500 stands for zero in the data rows.
What is the hidden score of each row? Scores go from 0 to 30, and 15 is about the middle. The score is a weighted sum of the row's numbers plus the product of two more (or one squared), each taken from its middle value.
[520 490 491 380 491 449 440 518 383 592 408 498 697 527 581 550 397 599 461 599 582 580 565 291 476 362] >> 10
[497 470 390 428 562 568 494 605 410 600 510 414 604 585 389 611 585 428 556 340 665 508 587 416 360 399] >> 13
[453 592 449 538 684 583 301 500 551 655 529 537 543 643 708 716 605 350 474 388 467 739 590 519 396 442] >> 21
[400 651 608 380 560 437 491 490 439 525 536 631 604 615 586 594 420 446 508 607 555 630 456 463 536 386] >> 13
[657 279 634 686 302 558 618 652 652 293 437 367 391 358 493 375 414 363 633 462 641 309 568 562 344 480] >> 8
[487 657 435 559 681 387 420 462 639 383 264 697 493 606 356 541 331 205 665 388 436 571 536 741 569 711] >> 13
[534 550 399 707 527 495 457 254 338 635 614 633 437 521 554 504 624 454 352 631 169 494 303 457 560 690] >> 22
[453 541 332 571 481 411 549 340 537 520 561 435 402 430 395 336 435 647 481 706 308 381 417 420 636 646] >> 18
[536 477 477 418 496 444 454 490 381 591 413 489 691 542 590 557 404 567 452 606 572 566 515 290 474 359] >> 11
[785 324 601 537 348 675 566 606 624 288 213 459 311 271 351 281 442 516 520 511 502 255 450 475 665 544] >> 26
[510 581 483 479 556 464 472 371 457 499 397 519 657 641 606 543 315 472 501 600 506 600 451 437 421 355] >> 14
[369 534 415 369 503 478 511 464 629 519 582 578 585 630 568 743 508 238 625 540 708 560 601 558 196 450] >> 24
[511 485 492 521 534 450 446 357 461 545 516 502 652 555 548 541 375 492 533 540 470 537 261 469 505 391] >> 12
[454 484 298 466 614 479 386 453 628 579 504 274 570 576 501 509 393 551 602 506 587 466 516 298 446 397] >> 14
[653 289 634 717 309 545 622 647 656 282 441 374 386 366 487 374 401 343 635 457 630 307 549 572 341 494] >> 9
[469 638 557 587 381 229 618 332 314 543 470 641 491 480 484 256 235 449 298 670 261 423 267 482 793 620] >> 13
[484 602 489 430 547 366 450 446 537 457 409 526 684 666 575 509 234 414 514 513 537 577 465 522 502 336] >> 13
[312 646 548 346 555 556 550 703 460 531 604 457 495 617 420 611 649 344 568 271 711 628 597 515 298 364] >> 23
[274 714 573 426 630 442 408 519 527 445 405 541 487 633 623 306 363 352 516 258 514 503 429 552 630 498] >> 13
[484 581 525 523 575 481 460 490 436 444 355 551 605 582 548 492 403 462 613 607 496 639 471 422 496 406] >> 13
[667 286 623 729 318 449 612 648 710 200 511 392 465 428 454 429 338 391 661 399 642 312 623 716 215 510] >> 14
[326 612 568 484 592 433 428 592 534 463 464 586 503 579 709 479 496 439 456 280 558 643 596 658 508 556] >> 15
[491 575 510 507 571 483 462 484 437 451 356 542 611 574 562 497 414 471 604 614 510 636 469 411 496 394] >> 13
[745 130 580 694 289 620 591 552 656 361 618 384 472 285 430 542 516 568 651 524 596 248 489 637 266 535] >> 13
[533 495 395 642 420 478 675 430 316 523 577 571 424 474 301 446 617 449 430 557 362 414 360 555 558 669] >> 15
[825 242 599 675 377 637 543 512 614 282 408 472 364 250 244 386 477 615 611 468 414 211 328 627 579 656] >> 10
[511 556 404 575 413 432 678 358 329 564 620 538 481 530 327 459 506 476 343 496 372 394 423 591 465 633] >> 17
[376 587 356 318 651 602 389 562 701 507 416 289 519 519 478 471 470 631 706 541 610 556 688 329 445 354] >> 18
[308 671 554 240 564 591 540 733 481 561 607 486 527 584 397 631 651 420 577 309 731 622 693 516 335 359] >> 22
[472 611 497 419 538 357 452 455 536 456 400 520 680 662 579 497 239 420 508 505 539 586 474 520 485 333] >> 13
[468 496 330 678 435 295 584 349 566 564 618 461 390 452 513 415 413 536 351 626 326 450 389 545 633 675] >> 22
[459 507 330 722 449 276 578 344 567 545 628 463 370 470 502 399 386 512 366 607 307 450 361 570 639 694] >> 23
[493 514 390 421 672 690 263 344 544 733 634 475 618 588 587 714 613 498 517 428 417 565 396 443 411 393] >> 21
[451 544 331 605 486 390 557 330 530 506 561 430 393 432 390 329 424 622 483 696 296 375 391 430 636 659] >> 18
[631 374 818 341 339 627 535 730 639 371 530 460 271 316 421 597 687 566 488 440 582 442 656 598 630 498] >> 13
[520 544 494 534 315 314 631 309 315 585 452 612 484 448 559 311 322 497 219 732 302 421 243 386 770 544] >> 27
[371 602 360 353 655 585 386 560 695 491 415 291 514 532 454 461 453 603 720 524 596 559 669 342 437 373] >> 18
[377 569 460 262 527 499 407 499 592 473 440 503 601 618 688 467 434 533 394 331 610 514 550 538 472 384] >> 17
[439 571 485 486 376 430 709 458 312 602 745 633 413 493 349 534 648 442 309 531 437 428 375 578 553 628] >> 16
[620 393 825 376 349 600 531 726 631 349 531 464 257 328 405 587 666 530 513 415 574 454 641 618 631 519] >> 12
[484 576 521 520 580 478 453 485 440 437 352 549 601 578 560 491 410 461 614 610 501 633 473 417 506 406] >> 13
[489 403 314 567 495 445 496 456 670 496 460 539 590 610 651 754 484 179 596 518 667 617 606 639 195 488] >> 14
[512 585 528 630 616 370 457 451 497 489 440 667 613 638 602 593 319 345 541 577 467 663 449 627 610 498] >> 13
[716 287 722 553 358 646 513 699 624 261 349 367 260 295 405 488 676 516 600 421 511 453 608 569 581 531] >> 12
[355 574 541 538 577 434 433 558 528 450 465 577 496 594 738 489 516 404 436 293 553 636 516 642 496 548] >> 15
[265 733 588 557 652 386 409 484 510 392 418 554 465 676 614 277 315 246 541 220 468 491 338 605 637 545] >> 13
[458 521 411 358 567 694 509 665 472 515 419 404 542 542 413 581 689 452 622 384 682 606 651 426 322 343] >> 17
[459 471 481 632 364 277 572 323 265 554 612 640 471 449 581 328 486 601 196 505 297 325 282 494 652 790] >> 13
[365 605 369 330 660 588 388 578 700 488 417 288 520 526 462 459 455 616 724 514 601 563 693 345 433 368] >> 18
[587 358 680 593 400 622 578 693 677 348 660 261 288 328 467 380 538 729 571 539 605 343 528 429 512 417] >> 17
[486 575 399 458 704 713 284 439 511 635 474 510 563 616 638 662 666 438 568 501 452 658 540 366 395 388] >> 22
[262 711 582 420 624 444 406 532 527 442 400 529 490 623 629 301 366 351 508 251 519 506 449 546 619 497] >> 13
[541 465 469 408 493 444 452 484 386 601 412 500 689 543 587 566 411 584 453 616 575 572 521 286 482 363] >> 11
[545 530 473 556 582 505 458 410 439 462 368 573 608 596 570 530 420 431 594 673 483 608 381 420 542 407] >> 15
[577 353 684 715 384 566 589 684 659 292 660 214 253 355 491 337 529 638 575 463 589 363 428 441 458 426] >> 16
[665 263 613 666 284 573 619 658 653 301 432 363 399 354 511 381 435 388 605 474 657 310 569 538 339 471] >> 7
[545 463 378 510 376 542 669 467 318 574 559 550 447 425 333 474 677 547 377 588 413 428 451 487 529 612] >> 17
[458 504 342 703 434 275 578 357 563 542 617 448 371 458 511 394 400 510 355 597 320 453 380 552 620 683] >> 21
[597 330 668 608 370 618 587 694 671 347 653 223 278 322 514 373 572 720 550 509 626 359 499 398 461 383] >> 17
[531 495 393 535 415 522 662 460 324 566 571 577 450 435 299 468 645 525 407 582 390 420 457 519 563 640] >> 15
[599 367 670 589 403 629 573 690 683 349 666 268 289 333 465 381 532 732 575 545 603 345 521 437 518 416] >> 19
[484 577 514 516 572 483 461 485 440 450 353 541 606 578 557 500 411 467 602 614 511 629 467 403 500 399] >> 13
[509 582 386 456 600 465 436 489 637 432 237 645 499 555 421 578 421 283 586 432 503 587 573 639 516 627] >> 13
[698 194 629 763 317 544 601 576 651 314 619 383 458 312 401 489 469 514 693 445 575 269 489 679 243 571] >> 25
[528 492 490 456 508 414 451 479 376 570 416 495 685 561 578 544 377 537 478 591 557 569 494 322 479 387] >> 10
[543 462 466 410 487 450 451 481 387 604 409 501 690 534 596 565 410 575 452 628 577 564 511 282 480 363] >> 11
[532 499 492 411 518 436 443 488 396 591 418 525 700 546 559 558 378 575 484 617 558 555 537 325 511 391] >> 9
[526 478 483 424 491 435 455 501 380 587 404 489 689 538 583 550 398 570 454 597 578 572 524 295 471 370] >> 10
[720 161 626 629 255 648 673 618 672 329 377 415 458 286 478 503 549 552 572 573 671 324 691 565 355 501] >> 7
[607 409 841 417 357 571 539 724 631 330 535 469 258 343 406 568 651 506 525 394 552 449 623 646 628 532] >> 12
[786 319 604 547 344 673 572 601 627 279 215 464 315 275 357 280 440 512 520 502 504 251 450 473 669 544] >> 25
[642 351 799 301 318 651 529 728 638 386 524 453 279 303 434 620 704 601 471 463 602 449 676 574 627 477] >> 14
[458 495 476 117 500 593 421 469 693 573 205 476 511 524 478 710 615 403 480 432 587 618 695 502 643 416] >> 15
[353 601 549 443 599 462 422 582 544 489 465 619 520 577 702 517 509 471 443 332 556 625 612 660 539 558] >> 14
[526 501 397 540 406 510 662 474 319 564 564 574 447 437 302 459 643 516 409 566 391 421 443 526 556 641] >> 15
[556 478 545 645 378 272 660 327 252 564 522 657 530 454 502 403 346 523 253 679 317 509 383 506 662 633] >> 11
[545 464 468 386 486 456 444 490 384 605 410 503 693 532 589 568 412 597 441 630 578 570 534 281 483 353] >> 12
[539 467 475 405 491 455 451 479 388 605 412 498 688 536 594 565 412 579 444 622 584 566 525 282 481 358] >> 11
[726 297 725 540 370 643 504 688 624 264 356 390 268 304 391 495 655 524 612 433 506 440 607 578 608 539] >> 12
[589 307 721 577 280 564 656 738 619 305 620 446 399 334 498 534 572 508 610 507 713 384 702 589 212 495] >> 23
[298 691 564 406 589 519 548 683 459 500 616 482 503 644 388 592 602 289 610 248 680 616 563 568 328 405] >> 28
[462 484 296 484 623 476 380 430 631 574 506 284 566 590 487 503 383 540 612 514 571 452 499 310 461 410] >> 14
[483 448 464 607 363 301 563 309 266 583 608 644 476 447 586 347 495 623 182 540 298 321 287 483 670 779] >> 12
[527 427 391 553 346 459 661 379 345 641 716 494 477 403 291 485 612 549 335 461 368 348 265 574 512 622] >> 14
[493 664 427 567 689 393 417 454 645 384 266 712 494 618 347 543 323 196 669 400 427 560 528 759 579 716] >> 12
[788 307 600 544 325 679 571 600 624 276 210 440 307 270 366 284 450 513 507 498 515 264 439 456 647 530] >> 26
[456 539 326 599 482 390 549 336 538 513 562 425 399 438 395 333 425 623 482 695 301 378 398 426 629 655] >> 18
[672 278 626 710 316 452 610 645 708 208 510 379 466 427 452 436 339 397 650 396 639 306 628 715 215 506] >> 15
[598 301 720 561 286 577 660 733 622 324 629 465 403 327 489 551 575 519 611 522 712 378 704 590 223 495] >> 22
[519 528 511 518 552 382 444 466 385 550 432 530 676 585 543 530 332 488 514 573 522 556 471 369 500 437] >> 10
[507 559 509 525 322 304 629 322 313 581 451 611 494 441 550 300 313 494 224 721 305 428 256 396 763 548] >> 24
[499 537 520 427 534 407 447 521 382 574 415 518 691 554 544 532 353 562 503 574 556 571 563 340 485 406] >> 11
[608 324 662 561 369 647 586 704 680 365 650 224 286 303 503 395 580 765 535 538 630 356 540 381 483 378] >> 19
[489 437 455 591 353 316 570 313 268 589 608 642 477 439 594 353 511 636 168 554 305 325 296 471 673 765] >> 12
[361 565 526 502 569 462 428 559 527 476 465 583 493 589 748 501 530 434 418 318 559 639 534 626 504 534] >> 15
[506 495 377 382 648 706 272 354 541 749 621 450 622 568 612 716 645 537 490 438 438 575 416 408 391 365] >> 21
[463 542 406 319 589 712 498 658 484 542 432 450 565 547 375 604 674 489 642 419 668 592 681 450 376 360] >> 16
[448 524 330 523 454 419 556 372 530 538 548 402 401 405 410 335 459 686 451 698 342 393 462 377 601 617] >> 19
[395 607 518 340 366 460 700 555 321 639 731 617 439 446 323 536 662 563 307 527 482 445 540 549 541 599] >> 16
[479 551 444 384 659 705 348 390 566 697 401 515 613 612 624 665 631 458 468 479 482 621 583 395 515 386] >> 15
[547 522 461 492 574 536 449 426 449 487 363 580 629 582 577 549 435 483 582 697 498 602 428 401 556 390] >> 17
[531 514 363 561 389 357 654 387 414 535 630 559 501 564 324 459 445 391 323 448 390 363 352 656 546 594] >> 17
[610 389 830 313 328 616 532 760 633 369 517 450 263 300 417 586 692 579 490 410 595 461 700 589 611 489] >> 12
[399 609 513 464 403 409 702 493 315 600 754 639 418 489 317 522 620 475 339 508 426 431 437 602 566 647] >> 16
[461 544 414 429 599 667 505 628 474 497 439 437 544 589 383 581 647 394 659 382 643 587 596 479 366 388] >> 16
[526 498 399 623 415 485 666 438 316 536 574 571 429 460 304 448 631 463 418 555 370 423 385 546 548 658] >> 15
[529 476 469 479 523 474 442 359 477 566 514 512 662 549 542 570 385 523 528 582 475 533 278 464 520 387] >> 13
[515 543 373 384 685 767 282 435 513 668 466 514 582 596 653 700 699 502 539 559 472 649 576 327 412 363] >> 20
[409 611 515 442 398 423 701 502 323 612 745 635 428 485 316 517 634 485 334 508 434 435 452 588 554 637] >> 16
[517 504 372 345 665 735 257 339 554 771 630 494 642 567 581 740 628 563 500 484 422 555 434 429 447 379] >> 18
[445 554 424 495 606 633 514 621 462 461 437 423 519 600 390 545 632 350 670 345 627 594 552 488 344 407] >> 18
[362 528 409 348 501 490 512 476 628 524 577 574 585 616 569 750 515 259 618 544 719 568 621 548 185 440] >> 23
[468 534 406 340 587 702 501 655 486 525 433 438 553 552 387 595 668 467 643 409 674 586 665 447 366 356] >> 16
[509 524 514 423 528 412 436 502 385 574 421 521 693 551 548 540 360 557 501 586 560 567 533 341 500 402] >> 9
[410 557 489 310 566 646 562 630 530 563 363 445 593 558 343 574 605 461 571 336 678 568 711 511 477 377] >> 12
[398 612 519 395 387 440 696 520 323 626 747 637 435 470 316 531 635 516 327 524 456 436 490 579 561 627] >> 16
[400 500 502 320 531 611 468 433 545 534 331 567 565 540 666 487 569 570 392 443 574 521 537 488 633 458] >> 17
[527 500 496 410 523 438 440 481 387 587 416 532 697 549 557 555 377 571 479 617 558 560 537 323 513 389] >> 10
[486 654 430 577 684 388 422 455 637 382 268 703 492 620 349 548 325 186 664 393 431 558 521 751 572 713] >> 13
[418 582 503 498 380 414 706 474 313 592 751 628 414 496 342 529 628 438 325 511 432 433 386 584 548 638] >> 16
[474 557 443 354 648 714 346 408 558 704 400 515 613 596 630 665 638 484 461 479 487 630 610 389 502 375] >> 16
[474 571 420 504 390 331 656 470 406 521 612 533 503 544 298 413 431 431 345 395 411 389 457 660 513 603] >> 13
[600 334 668 592 369 627 582 697 669 358 658 231 282 314 504 380 570 741 544 529 626 355 513 398 477 382] >> 19
[567 377 694 680 398 567 586 691 669 300 666 220 266 346 477 338 524 660 588 464 589 356 472 447 469 428] >> 15
[450 476 299 437 600 488 377 469 629 582 500 268 568 564 497 512 413 568 589 505 597 468 538 280 434 389] >> 14
[485 587 408 509 721 694 279 421 506 615 480 515 559 634 626 658 642 401 588 490 426 652 511 394 404 414] >> 25
[509 557 499 500 564 505 463 474 436 458 355 558 611 571 569 512 424 472 597 645 513 624 463 397 513 391] >> 13
[484 571 396 440 696 725 286 442 511 645 470 511 574 608 636 670 668 461 563 512 466 662 563 355 398 383] >> 21
[455 540 420 357 579 687 504 669 479 522 427 430 550 555 388 577 667 457 646 392 674 600 670 442 349 360] >> 16
[613 454 462 698 358 225 605 247 221 600 569 674 572 474 475 422 323 561 258 781 242 374 235 426 714 697] >> 11
[442 616 464 478 695 599 303 532 553 673 520 552 568 624 693 714 606 392 483 392 481 739 656 522 403 442] >> 22
[523 580 477 420 554 490 466 372 461 531 393 524 673 634 607 564 331 518 486 631 524 598 502 422 433 341] >> 13
[523 495 489 461 509 411 450 481 377 574 415 501 682 557 578 538 376 534 478 580 552 573 489 321 478 391] >> 10
[488 575 403 489 711 698 292 435 515 625 476 510 557 625 638 654 657 416 577 492 445 660 521 374 395 402] >> 23
[510 476 394 196 533 632 366 475 644 525 284 466 476 537 508 728 667 365 567 505 568 644 616 452 544 412] >> 19
[448 542 336 542 473 408 549 356 537 531 558 426 414 418 390 338 437 671 480 704 318 384 451 410 631 645] >> 18
[525 501 498 447 515 415 446 489 380 573 410 503 679 555 570 536 379 540 482 583 556 573 515 317 481 395] >> 10
[453 510 340 711 445 271 576 356 565 544 619 453 369 462 502 401 393 516 357 609 315 448 381 565 626 690] >> 21
[486 664 429 546 685 392 419 460 640 386 265 710 497 607 342 548 324 207 673 402 430 558 543 754 590 715] >> 12
[483 567 517 512 560 484 467 496 429 453 350 525 609 561 579 491 430 466 593 603 519 640 468 395 479 383] >> 14
[359 593 537 430 605 474 411 564 545 502 471 635 526 577 690 525 508 486 446 350 551 623 607 652 571 548] >> 14
